rotation ticks, each row followed by its count of ticks
The counts run from 0 to 523.
[  2 -12  -8 -18  12   9  -3  -1  12  -9 -20  13 -12  -4 -13  -9 -22   4
 -18  31 -15  10 -17   7  18  -7  22   4   2  -5  17  18   2 -19  12   7
   0 -10  -7   8   4   8   2 -20] => 135
[  0 -22   1 -14  23   1   4 -29  -6 -15 -11   9  -2   1  -4 -11  -1  -2
  -1  14  13  -9 -12   9  22  -3 -11  -7   5 -19   0  32  -2   5   6 -15
   5   7  20  23 -16  11  14   4] => 349
[ 16 -23  -1  10   3 -17 -11  -2 -11  -2  -1   1  23  18  30 -18 -12  14
  -2   2  -9  17   5 -11 -15   2 -12 -16 -26 -15  -2  10  11  14 -18   5
  15 -14  -7   3 -21 -11 -13   2] => 42
[ -1 -26   7  -4   6 -17  -6 -17 -14  -3   9   1  -4   6  31  -9 -15   7
  -5  13 -16  20   4  -1  22  -9   9   2  12 -26   1  13  16 -12   6   7
   7 -16   3  -5 -34  11  -3  -5] => 424
[  1 -13   2   8 -15   6   2 -30 -11   9   9  11   3  -2  14  -1   7   0
  19   5  -4 -13  20  17  19   8 -25 -26  19 -12  -8   7  17   5 -24  -8
   9   1   8   7 -16  -3   4   5] => 490
[ -4  -2 -12   1  11  27 -17  19  12 -23 -10 -12   3  -7  12  -2  -8   6
 -29  19  -9  -1  -9  -6  17 -28   4  11   8   2  -1  24  10  -2   0  16
  10 -12  -8  15  -3   5  -6  -8] => 523
[ -8  25  -7   3 -25   8  10  12  11   8   5  -3  -1   7  15  -3  -8  12
   7 -16 -11 -10  17  -3 -21  -8 -15 -18  17 -26  -9   7   4 -10  -3  -4
  17 -11  -6  40  -9  -2 -11  21] => 482
[ -4 -38  -2  -6  -2 -23  -1 -19 -10  -7   3 -11  -6  10   5 -11   5  -1
   0   3 -11  18  -5   1  18   6  -7  12   5 -30   7   8   5  -8  19  -8
  10 -11  32   4 -19  15  12  -3] => 426
[  3 -34 -14   4 -10 -26   1   2   2   5  -4  -6  17  15  23 -15  -2  13
 -13  -7 -23  15  13 -11   7  -2 -14   2  -5   4   5  -9   0  15 -14   3
  20 -20  -1 -11 -12  -5  -6 -18] => 506
[-22 -15  -8  -5   7   1  -7  -3   3   5  -6  22   0  -1  20 -14 -17  10
   5   2   6 -39  20  -7  -8  -7  14 -18  -2  12   1  21 -11  22  -4   2
  22  -6 -13  -2  -4  -3  -6  -9] => 50
[  0 -30   3 -16  21  -2   1 -31  -8  -8  -5   4   7  -4   6 -11 -11  -5
  -9  12  10 -10  -7  11  29  -4 -14  -6  13 -17  -3  25   5   5  -6  -8
   3  -1  12  30 -18   9   8  -6] => 348
[  1 -13 -24   5  13   7  18 -20   2 -12 -11  -4 -10   3 -13   6   7  -8
   4  19 -12  12 -12  23  34  14 -19   1   9  -3  12   0   5  -3   1 -29
  13   8  19   3 -16   4  19   9] => 206
[  8  19  -8  -6   2  20  -3  13  10 -21  -6   9   0  12  19  -7  -1   4
 -13   8  -9  14 -10 -12  23 -26   4   7  -9   0 -14   9  24  -5   2  10
 -21  -3   1 -17 -26  18 -12  -3] => 462
[  9  18 -15   1  -9  13   0   1 -12 -16  12  14  -4  14 -21 -10  16   6
  11  -7   3  17  -3  24 -41  15 -10 -14 -18  10  -4  12  -3  -3   0 -23
   5  14  10  -1  -8  -5 -12  14] => 473
[-29   3   6 -17  -1  25 -20  -3  -9 -22  16  12 -10 -11  -4  -8   3  -6
   0  -5  15 -19   3  17 -17  -8   5  -9  11   8 -17  29   3   2  16  -1
   0  16  14  12  -9   9  -6  -3] => 90
[-10   4 -10   5   2  14  10 -11  -3   1  15   8 -10   1 -12 -12  -3   0
  16  -5   1 -17  26  24 -17   9 -13 -17  27   3   6  19   4  -3 -15 -16
  25  -8   9  16  -3   5  -7  19] => 413
[  1 -17 -17   6  32   8  -9 -13  -4 -19  -8 -12   0   4   5  -3 -12  -5
 -15  30 -10  12 -18  13  28   4   0   8   4 -11   9  19  16  -2   6 -10
  11  -3   4  12 -22   6   9   6] => 204
[-21  12  -9 -13  10  24 -15  25  19 -18  -8   6  -4  -2 -17 -13 -18  -3
 -21 -11  -8  11 -11   8 -31   1   3  10 -10   4  -4  11   6  -9  18  -1
  -1   7   2  25  -1  14 -13   9] => 14
[ -6  16 -22 -13 -27  16   2  10  -4 -11   8  10  -5   5 -19  -9  30   8
   0 -15   0  -4  10  16 -20  -8 -15 -10   5  33  -7   3 -15   9  -2 -10
   3   6   7  -2   3 -13  -8 -13] => 9
[-15  -9  -9 -14 -13  -9  28  -9  -8  -9   0  11 -12   3   2   4  31  16
  15  -6   6   2   2   9  -7  -4  -3  -6  -3   2  -4  13 -33  10   5 -26
  20  12  24 -23 -14  -6   8   0] => 290
[ -2  -7 -14   5  -6  -8   6 -13  -8   6  13 -11  -1   4   5  -1  -8  -1
  -4   5 -22   7  14  21  13   1 -24  -5  32 -10   4  -1  16 -12 -17 -11
  24 -18   3  28 -18  -5   0   4] => 345
[  7   6  -7 -16   3   5  -8   0 -19 -24   6  11   5  17 -10 -21  11   0
  -3  -1  17   4 -22   9 -20  -4  -9 -13 -29   4 -15  25  -8   9  16 -13
 -10  11  16   9 -20  -8  -5  -5] => 471
[  0 -12 -34  24  -2   4 -24   4  -4  -9  -7 -22   4  14   5  -5   2  11
   7  12 -15  -2  -3  -3 -11  15 -14  -7  -7 -12  14  13   6   4  20 -11
  30  -7  -2  23  -7 -12   7  11] => 122
[ -4 -10  -5 -23  -1   8  -1   0   8  -9 -28   9   5   3  19   6  11  28
 -18  -2 -11  40 -10 -16   4 -14   8   7 -14  -3  -6  13 -10   3  23   2
  -9  19   1  -1 -21   2 -12  -8] => 219
[  3  -5   6  -5 -17   0   3 -11  -7  -3  25   3   3  -5 -13 -15  -2 -15
  -4   0  -9  -3   3  35   3   1 -31 -12  14 -12 -13   1  14 -13 -35  -9
  10 -15  18  21  -6  -3   5   3] => 25
[-15   1  10   1 -11  29 -15  13   5  -8   5  22   5 -25  12   2  -5  11
  -3  12  -7  -2  13  26 -22  -7   0 -22  -6   8 -20  14  -1  -3 -27   7
  11   9  -9 -10   1 -11 -13  -3] => 232
[-10 -32 -10   5  10 -10  -4   7   5 -15 -18 -15   8   0   9   0   9  11
  -9  -1 -15  31 -15  -3 -15  10  -4  14 -31 -13   1   6  -8   6  13 -11
  22   7  14  -7 -18  -2   8   9] => 365
[-26  -4  -2   0 -32  24  -3  18  29  -3  -4   3 -13 -19  -5   0   8  -7
   2 -17 -18  -6  12   6   2   0 -14   5  16 -10  -4  -6  13 -12   3   5
   7   1  20   3  13  19   9  -1] => 237
[ 10  -6  -2 -22 -16  -5  24   4  14  10 -20  20   5   1 -10  -1  -1  24
 -20   4 -22  37   8   6  -1 -11   0  -4   2   1   6   2 -16 -16 -20  -3
  -1  -6   0   2   7  -7 -10 -16] => 216
[-38 -12  -5  13  -3   4 -17  20   6 -23  10 -26  -4 -12  16   3   0  -9
 -11  -4 -19  -7  -9   8  -1  -4  -6  18  -5  -7 -11   2   5   4  18  -7
  26   0  14  -2 -20   6  16   9] => 304
[ -8  11 -12   8 -15  19   1  10  -3 -12  15   2 -10 -10   0   0   7  -2
   2  18  -6 -32   8  23  15 -21  -6 -11  12  22  -8   8  -6   2 -27   0
  23 -10  -3 -15   4  -9   8 -11] => 452
[  4 -23 -19  11 -21 -22   2   3  -3   7   0 -10   5  15  19  -9   9  19
   0  -5 -29  25  17  -8   3   5  -8   3   0  -3  12 -13   2   2  -6   0
  27 -25   1 -17 -15  -7  -2  -9] => 505
[-24 -12   6  -3 -18  16 -18 -10  -5 -17  14   4  -8 -16 -10  -3   6 -23
  13   8  -3  -6 -16  30   9   8 -16  -7  -9 -13 -22  -1  16  -6  13 -13
  -3  18  24   0 -13   7  19  -6] => 167
[-25  -3  -5  -3 -20  10  -2   7  -4  -8   0   2   0 -20 -12   6  19   1
   3   0   7 -10 -13  20 -23  -4 -17 -14 -13   0 -15  13 -26   5   2 -17
  20  21  12  13   3 -21  16   2] => 229
[ 13 -13  19 -21   1  11  -3 -21  -2  -3   7  25   9  -4  -4 -22 -12 -13
  -5   5   9  -7  -1  20  12  -8 -19 -21   0 -12 -16  18  14  -2 -30  -2
 -12   1  14  19  -8   8   1  -6] => 27
[-27 -14  11  -5  -3   8 -21  -3  -5 -16  13   4   0 -15   0  -7 -12 -26
  -2   8  -5  -1 -20  28   8   5 -11  -6 -12 -15 -27  -4  19  -7   8  -2
  -5  15  10   2 -22   4  15  -4] => 166
[  5 -29  16 -11  -2 -22 -16 -13 -16 -14  17   5   1  12  -3 -30  -3 -14
   0  -3   0   3 -15   6   0   8  -9   1 -17 -20  -9   7  11  -2   5  -6
  -3 -12  29   2 -18  15  12 -11] => 105
